In the data rows, zero lies at 4.5, halfway between 4 and 5.
Each pair is two rows. How far apart are they, by a hidden measure? 0 means very close, and 30 very far. Two or three weighted sums of its numbers give each row a place; it is the straight-line distance between the places.
[1 2 1 4 5 6 8 4 4 4 3 1 9 5 4 6]
[6 5 6 5 3 4 3 4 4 4 5 5 4 5 5 4] ~ 18
[6 5 5 5 4 4 3 5 4 3 5 5 4 4 5 3]
[5 4 6 5 4 4 4 5 5 5 6 5 4 4 5 4] ~ 10
[6 5 6 5 3 4 4 4 4 4 5 5 3 4 5 4]
[0 4 0 4 7 6 9 1 4 0 1 0 8 6 3 7] ~ 10
[6 5 5 5 3 4 3 4 4 4 5 5 3 4 4 4]
[5 4 5 5 4 4 4 5 5 4 5 5 3 4 5 4] ~ 8
[3 3 4 4 5 4 5 8 4 8 5 5 6 5 6 4]
[3 7 1 4 8 8 9 0 4 4 0 2 5 6 1 9] ~ 12
[6 5 5 5 4 4 3 4 5 4 5 5 3 4 5 4]
[3 2 4 4 6 5 6 7 5 8 4 4 6 5 5 5] ~ 11
[6 5 5 5 4 4 3 5 5 4 5 5 3 4 5 3]
[5 5 6 5 4 4 3 4 5 4 5 5 4 4 4 4] ~ 17
[5 5 5 4 4 4 3 5 5 3 5 5 4 4 5 3]
[5 5 5 5 4 4 3 5 4 4 5 5 3 4 5 4] ~ 13
[4 4 6 4 4 5 4 5 5 5 6 6 4 4 6 4]
[3 2 3 5 5 5 6 7 4 7 4 3 7 4 6 6] ~ 27
[5 5 5 5 4 4 4 5 5 4 5 5 3 4 5 3]
[5 4 6 4 4 4 4 5 5 6 6 6 4 4 6 4] ~ 5
[5 5 6 4 4 3 4 5 5 4 5 5 4 5 5 3]
[5 5 6 5 4 4 3 5 5 5 5 6 4 5 5 3] ~ 4
[6 5 6 5 3 4 4 4 4 4 5 5 3 4 4 4]
[5 4 6 4 4 4 4 5 5 4 6 6 4 5 5 4] ~ 9
[6 5 5 5 3 4 3 4 4 4 6 6 3 4 5 4]
[1 2 2 4 6 6 7 5 4 5 3 2 8 5 5 6] ~ 11
[5 5 5 5 4 4 4 5 4 4 5 5 4 4 5 4]
[6 5 5 5 3 4 3 4 5 4 6 5 3 4 5 4] ~ 3
[5 6 5 4 4 4 3 4 4 4 5 5 4 4 5 4]
[0 2 1 4 6 5 7 4 4 4 2 1 9 5 4 6] ~ 13
[5 5 6 5 4 4 4 5 4 5 6 6 4 5 6 4]
[0 3 1 5 6 5 8 3 4 2 2 0 9 5 4 7] ~ 3
[6 5 5 4 3 4 3 4 5 4 5 5 4 4 5 3]
[6 5 5 5 4 3 4 4 5 4 5 5 3 4 5 4] ~ 26
[6 5 5 5 3 4 3 5 5 4 5 5 3 5 5 4]
[3 2 4 5 5 5 5 7 5 8 5 5 6 5 6 4] ~ 12
[2 2 3 5 6 5 6 7 5 8 4 4 7 5 5 5]
[3 2 4 4 5 5 6 7 5 8 4 4 6 5 5 5] ~ 6
[5 5 6 4 4 4 3 5 5 4 5 5 4 4 5 4]
[5 5 5 4 4 4 3 5 5 4 5 5 3 5 5 3] ~ 6
[4 3 5 4 5 4 5 7 5 7 5 6 5 4 6 4]
[5 4 6 4 4 4 4 5 5 5 5 6 4 4 5 4] ~ 15
[1 5 0 4 7 7 9 0 4 0 0 0 7 6 2 8]
[4 3 5 4 5 4 4 6 5 8 5 6 5 4 6 5] ~ 17
[5 5 5 4 4 4 3 4 4 4 5 5 3 4 5 3]
[6 5 5 4 3 4 3 5 5 4 5 5 3 5 5 3] ~ 7
[5 4 6 4 4 3 3 5 5 5 5 5 4 4 5 3]
[5 5 5 5 4 4 4 4 5 4 5 5 3 4 5 4] ~ 8
[5 4 6 4 4 4 3 5 5 4 5 5 4 5 5 3]
[5 5 5 5 4 4 3 4 5 4 5 5 3 4 5 4] ~ 18
[6 5 5 5 4 4 3 4 4 4 5 5 3 4 5 4]
[0 3 0 4 7 6 9 2 4 2 2 0 9 5 3 6] ~ 14
[6 5 5 5 3 4 4 3 4 4 6 6 3 4 5 4]
[7 9 5 4 9 9 6 2 3 4 0 4 7 5 0 9] ~ 12
[5 4 6 4 4 4 4 6 4 4 6 6 4 4 6 4]
[6 5 5 4 3 4 3 4 4 4 5 5 3 4 5 4] ~ 1
[6 5 5 5 3 4 3 4 4 4 5 5 3 4 4 4]
[6 5 5 5 4 4 3 5 5 4 5 5 3 4 5 3] ~ 6
[0 2 1 5 6 6 8 5 3 3 2 0 9 5 4 7]
[5 5 5 5 3 4 3 5 5 4 5 5 3 4 5 4] ~ 7
[6 6 5 5 4 4 3 5 4 4 5 5 3 4 5 3]
[6 5 6 5 3 4 4 3 4 4 5 5 3 3 4 5] ~ 4
[0 3 0 4 7 6 8 2 4 3 2 0 9 5 4 6]
[0 2 1 4 6 6 8 3 5 3 2 1 9 5 4 6] ~ 8
[5 5 5 4 4 4 3 4 5 4 5 5 4 5 4 3]
[6 5 5 4 4 4 3 4 4 4 5 5 3 4 5 4] ~ 18
[6 5 6 4 3 5 4 3 4 5 6 6 3 4 4 4]
[2 1 2 4 6 5 7 5 5 5 3 2 8 5 5 6] ~ 21
[5 4 6 4 4 4 4 5 4 5 5 6 5 5 6 4]
[5 5 5 5 3 4 4 4 5 4 5 5 3 4 5 3] ~ 10
[5 4 6 4 4 4 4 5 4 5 5 6 4 5 5 3]
[6 5 5 4 3 4 4 5 4 4 5 5 3 5 5 3] ~ 4
[5 5 5 4 4 3 4 4 4 4 5 5 3 4 4 3]
[5 5 5 4 4 4 3 4 4 3 5 5 3 4 5 3] ~ 10
[6 5 5 4 4 4 3 4 5 4 5 6 3 4 4 4]
[5 5 6 5 4 4 4 5 4 4 4 5 4 4 5 4] ~ 10
[6 6 6 5 4 4 3 4 4 4 5 5 3 4 4 4]
[6 5 5 5 4 4 3 4 5 4 5 5 3 5 5 4] ~ 7
[6 5 5 4 4 4 4 4 5 4 5 5 3 5 5 4]
[6 5 5 5 4 3 4 4 5 3 5 5 3 5 5 4] ~ 9
[2 1 3 4 5 5 7 6 4 7 4 3 7 4 5 5]
[1 1 2 4 6 6 7 5 4 5 3 2 8 5 5 6] ~ 11
[5 5 5 4 4 3 3 5 5 4 5 5 4 4 5 3]
[5 5 5 4 4 4 3 4 5 4 5 5 3 4 5 4] ~ 3
[6 5 5 5 4 4 3 4 4 4 5 5 4 4 5 4]
[5 5 5 5 4 4 3 4 5 4 5 5 4 4 5 3] ~ 7
[5 4 6 4 4 3 4 6 5 6 6 6 4 4 5 4]
[6 5 5 4 4 3 3 4 5 4 5 5 3 5 5 3] ~ 5
[4 3 5 5 5 4 5 6 5 7 5 6 5 5 6 4]
[6 5 5 4 4 4 3 4 4 4 5 5 3 5 5 4] ~ 10
[0 4 0 4 6 7 9 2 4 1 1 0 9 5 3 7]
[6 5 5 5 4 4 4 5 5 4 5 5 4 4 5 3] ~ 21
[5 4 5 5 4 4 4 5 4 7 5 6 4 4 5 5]
[4 4 5 5 4 4 5 7 5 7 5 6 5 4 6 5] ~ 3
[4 4 5 5 5 5 5 6 4 8 5 5 5 4 5 5]
[6 5 6 5 3 3 4 5 5 4 5 5 3 4 4 3] ~ 4
[2 2 3 4 5 5 6 7 4 8 4 4 7 5 5 5]
[6 5 5 4 4 4 4 5 5 4 5 5 3 4 5 4] ~ 13
[5 5 6 5 4 4 4 4 5 4 5 4 4 4 5 3]
[5 5 5 4 4 4 3 4 4 4 5 5 3 4 5 4] ~ 10
[5 5 6 5 4 4 4 5 5 4 5 5 3 5 5 3]
[5 5 5 5 4 4 3 5 5 4 5 5 3 4 5 3] ~ 8
[0 3 1 4 6 6 8 3 5 3 2 0 9 5 3 7]
[5 5 5 4 4 4 3 5 5 4 5 5 4 4 5 4] ~ 9
[7 9 6 4 9 9 6 2 3 5 0 5 6 5 0 9]
[6 5 5 5 4 4 3 5 5 4 5 5 3 4 5 3] ~ 13
[6 5 5 5 3 4 4 4 5 4 5 5 4 4 4 4]
[6 5 5 5 4 4 4 4 5 4 5 5 3 5 4 4] ~ 5
[6 5 5 5 4 4 3 4 4 5 5 6 3 4 4 4]
[5 5 5 5 3 3 4 5 5 4 5 5 3 5 5 3] ~ 10
[2 2 1 5 5 6 7 5 4 4 2 1 8 5 5 6]
[2 1 3 4 5 6 6 6 5 7 4 3 7 5 5 5] ~ 7
[6 5 5 5 4 4 4 4 4 4 5 5 3 5 4 4]
[1 2 2 5 9 9 7 1 2 5 5 5 4 4 0 8] ~ 13
[5 5 5 5 4 4 3 4 5 4 5 5 3 4 4 3]
[5 9 4 5 9 9 9 0 4 9 0 5 4 6 0 9] ~ 17
[3 3 4 4 5 4 5 7 4 8 5 5 5 5 6 5]
[6 5 6 4 4 4 3 4 4 4 5 5 3 4 5 4] ~ 12
[5 4 6 5 4 4 4 5 5 4 5 5 4 4 5 3]
[1 2 2 4 5 6 7 5 4 5 3 2 8 5 5 6] ~ 15
[5 5 5 5 4 4 3 4 4 3 5 5 3 5 5 4]
[5 4 6 4 4 3 4 5 5 5 5 5 4 5 5 3] ~ 6
[6 5 5 5 4 4 3 4 4 4 5 5 3 4 5 4]
[2 1 2 4 6 5 6 5 5 7 4 3 7 5 5 5] ~ 16
[6 5 5 4 3 3 3 4 5 4 6 5 3 4 5 4]
[5 4 6 5 4 4 4 5 5 4 5 5 4 4 5 4] ~ 5
[5 5 5 4 4 4 3 4 4 5 5 6 4 4 4 4]
[4 3 5 4 4 4 5 7 5 7 6 6 5 5 7 4] ~ 6
[0 3 1 4 6 6 8 3 4 3 2 0 9 5 4 6]
[5 5 6 5 4 4 3 5 5 4 5 5 4 5 5 3] ~ 11
[6 5 5 5 4 3 3 4 4 4 5 5 3 4 4 4]
[4 4 5 4 4 4 5 7 5 6 5 6 5 5 6 4] ~ 19
[5 5 5 5 4 4 3 4 4 4 5 5 3 4 5 3]
[5 5 5 4 3 3 3 5 5 4 5 5 4 5 5 3] ~ 13
[6 6 5 5 4 3 3 5 5 4 5 4 3 4 5 4]
[5 5 6 5 4 4 3 5 4 4 6 5 4 5 5 4] ~ 23
[1 3 1 4 5 6 8 4 4 2 2 0 9 5 5 7]
[4 4 5 4 4 4 5 7 5 7 5 6 5 5 6 4] ~ 10
[4 8 2 5 8 8 9 0 4 6 0 3 4 5 1 9]
[6 5 5 4 4 3 4 5 5 4 5 5 4 4 5 3] ~ 21
[0 2 1 5 5 6 8 4 4 3 2 0 9 5 5 7]
[4 4 5 4 5 4 4 7 5 7 6 6 5 5 6 4] ~ 10
[5 5 5 5 4 4 4 4 4 4 5 5 3 5 5 4]
[6 5 5 5 3 4 3 4 4 5 5 5 3 4 4 3] ~ 6
[5 4 5 4 4 4 5 6 5 6 6 6 5 4 6 5]
[5 5 5 4 4 4 3 5 4 4 5 5 3 5 5 4] ~ 14
[6 5 6 5 3 4 3 4 5 5 5 5 3 5 4 4]
[6 5 5 5 4 4 3 5 4 4 6 5 3 5 5 3] ~ 10
[5 5 5 4 4 4 3 5 5 4 5 5 3 4 5 3]
[6 5 5 5 3 4 3 3 4 4 6 5 3 4 5 4] ~ 5
[5 5 6 5 4 4 4 4 5 4 5 5 4 4 5 3]
[6 9 4 4 9 8 7 0 3 8 0 6 5 6 0 9] ~ 17
[4 3 5 4 5 4 4 6 5 6 6 6 5 5 6 4]
[5 5 5 4 4 4 3 5 5 3 5 5 3 4 5 3] ~ 4
[6 5 5 5 4 4 4 5 5 4 5 5 4 4 5 4]
[6 5 5 5 4 3 3 4 5 4 5 5 4 5 5 4] ~ 5
[6 5 5 4 4 4 3 5 5 4 5 5 4 4 5 3]
[5 5 6 4 4 4 4 6 4 5 6 6 4 4 6 4] ~ 7
[5 4 6 4 4 4 4 6 4 6 6 6 4 4 6 3]
[5 4 6 5 4 5 4 5 5 4 5 6 4 4 6 4] ~ 5
[1 5 0 4 7 6 9 1 4 0 1 0 7 5 2 7]
[5 5 5 4 4 4 3 4 5 3 5 5 3 4 5 3] ~ 8
[0 4 0 4 6 6 9 3 4 0 1 0 8 5 4 8]
[6 5 6 5 4 4 3 5 5 3 6 5 3 4 5 4] ~ 14
[6 5 6 5 3 4 4 4 5 4 6 6 3 5 4 5]
[6 5 6 5 4 4 3 5 5 4 5 5 3 5 5 3] ~ 3
[4 3 5 4 4 4 5 6 4 6 5 6 5 4 6 4]
[4 3 5 4 4 4 5 7 5 7 5 6 5 4 6 5] ~ 6
[2 1 3 4 6 5 6 6 5 7 4 3 7 5 5 5]
[5 9 4 5 9 9 8 0 4 9 0 5 4 5 0 9] ~ 26
[0 5 0 4 7 7 9 1 4 0 0 0 8 5 3 7]
[6 5 5 4 3 4 4 5 4 4 5 5 3 4 5 4] ~ 12
[0 3 1 5 7 6 8 3 4 2 2 0 9 5 4 7]
[4 3 4 5 5 5 6 7 4 9 4 5 6 5 6 5] ~ 22
[6 5 5 4 3 4 4 4 5 4 5 5 3 5 5 4]
[6 5 6 5 3 4 3 4 4 5 6 5 4 4 5 4] ~ 11
[6 5 6 5 3 4 4 4 4 4 6 6 3 4 5 4]
[3 3 4 5 4 5 5 7 5 9 4 4 6 5 6 5] ~ 4
[6 5 6 5 3 4 3 4 4 4 6 5 3 4 5 4]
[0 4 0 5 7 7 9 2 4 0 0 0 8 5 4 8] ~ 11
[3 2 4 5 5 4 6 7 4 9 5 4 6 4 5 5]
[6 6 5 5 3 4 3 4 4 4 5 5 3 4 4 4] ~ 22
[2 5 0 5 9 9 5 5 3 6 3 0 6 4 0 9]
[5 5 5 5 4 4 4 4 5 4 5 5 3 4 5 4] ~ 16
[6 5 5 4 4 4 3 4 4 4 5 5 3 5 5 3]
[5 5 5 4 4 3 4 4 5 4 5 5 3 5 5 3] ~ 6
[5 5 6 4 4 4 4 6 5 5 5 5 4 5 6 3]
[5 5 5 5 3 4 4 5 5 4 5 5 3 4 5 3] ~ 9
[6 6 5 4 4 4 3 4 5 4 5 5 3 4 5 3]
[1 1 2 5 6 5 7 5 5 6 4 3 8 5 5 5] ~ 11
[6 5 5 5 4 3 3 4 5 4 5 5 3 4 5 4]
[5 5 6 5 4 4 4 4 4 5 6 6 4 4 5 4] ~ 15
[2 6 1 5 8 8 9 0 3 3 0 2 5 6 2 9]
[5 4 6 5 4 4 4 5 5 5 6 6 4 4 5 3] ~ 11
[5 5 6 4 4 4 4 5 5 5 5 5 4 5 6 4]
[4 3 5 4 4 4 5 7 5 7 5 5 5 5 6 4] ~ 14
[5 5 6 5 4 4 3 5 4 5 5 5 4 5 5 4]
[4 3 5 4 5 4 4 7 5 7 5 6 5 5 6 4] ~ 21
[4 3 4 5 4 5 5 7 4 9 5 5 6 4 5 5]
[5 5 5 4 3 4 3 4 5 3 5 5 4 4 5 3] ~ 22
[5 4 6 5 4 4 4 5 5 4 5 5 4 4 5 3]
[5 5 5 4 4 4 3 5 5 4 5 5 3 4 5 3] ~ 3
[6 5 5 5 4 4 4 4 5 4 5 5 3 4 5 4]
[5 5 5 5 4 4 3 5 5 4 5 5 3 5 6 3] ~ 14
[5 5 5 5 4 4 3 4 5 4 5 5 3 4 5 3]
[6 5 5 4 4 4 3 5 5 4 5 5 3 4 4 4] ~ 6
[0 5 0 5 7 7 9 2 4 0 1 0 8 5 3 8]
[4 3 5 4 5 4 5 6 5 7 5 6 5 5 6 4] ~ 17
[2 2 2 4 5 6 8 5 4 4 2 1 8 5 5 7]
[5 5 5 4 4 3 3 5 5 4 5 5 3 4 6 3] ~ 14
[6 5 5 5 4 3 3 4 5 4 5 5 3 4 5 3]
[6 5 6 5 3 4 3 4 4 4 6 6 3 5 4 4] ~ 22
[5 6 6 4 4 3 3 4 5 4 5 5 4 4 5 3]
[6 5 5 5 4 4 3 5 5 4 5 5 3 4 5 3] ~ 16
[5 5 5 4 4 3 3 4 5 4 5 5 4 4 5 3]
[2 2 2 4 6 5 7 5 4 6 3 3 8 5 4 6] ~ 16
[6 5 6 5 3 4 3 4 4 4 6 5 3 4 5 4]
[4 3 5 4 5 4 5 6 5 7 5 6 5 4 5 5] ~ 22
[5 5 6 5 4 4 4 5 5 4 5 5 4 4 5 4]
[6 5 5 5 4 4 3 4 5 4 5 5 3 4 4 4] ~ 10
[6 5 5 5 3 4 3 4 4 5 5 5 3 4 5 4]
[5 5 5 4 4 4 3 4 5 3 6 5 3 4 5 3] ~ 7
[6 5 5 4 3 4 3 5 5 4 5 5 3 4 5 3]
[6 5 6 5 4 4 4 4 4 4 5 6 3 4 4 4] ~ 11
[6 5 5 4 4 4 3 4 5 4 5 5 3 4 5 4]
[6 5 5 4 4 4 3 4 5 4 5 5 3 5 4 4] ~ 7
[6 5 6 4 4 4 4 5 4 4 5 5 4 4 5 4]
[6 5 6 4 3 4 3 3 4 4 5 5 3 4 4 4] ~ 8
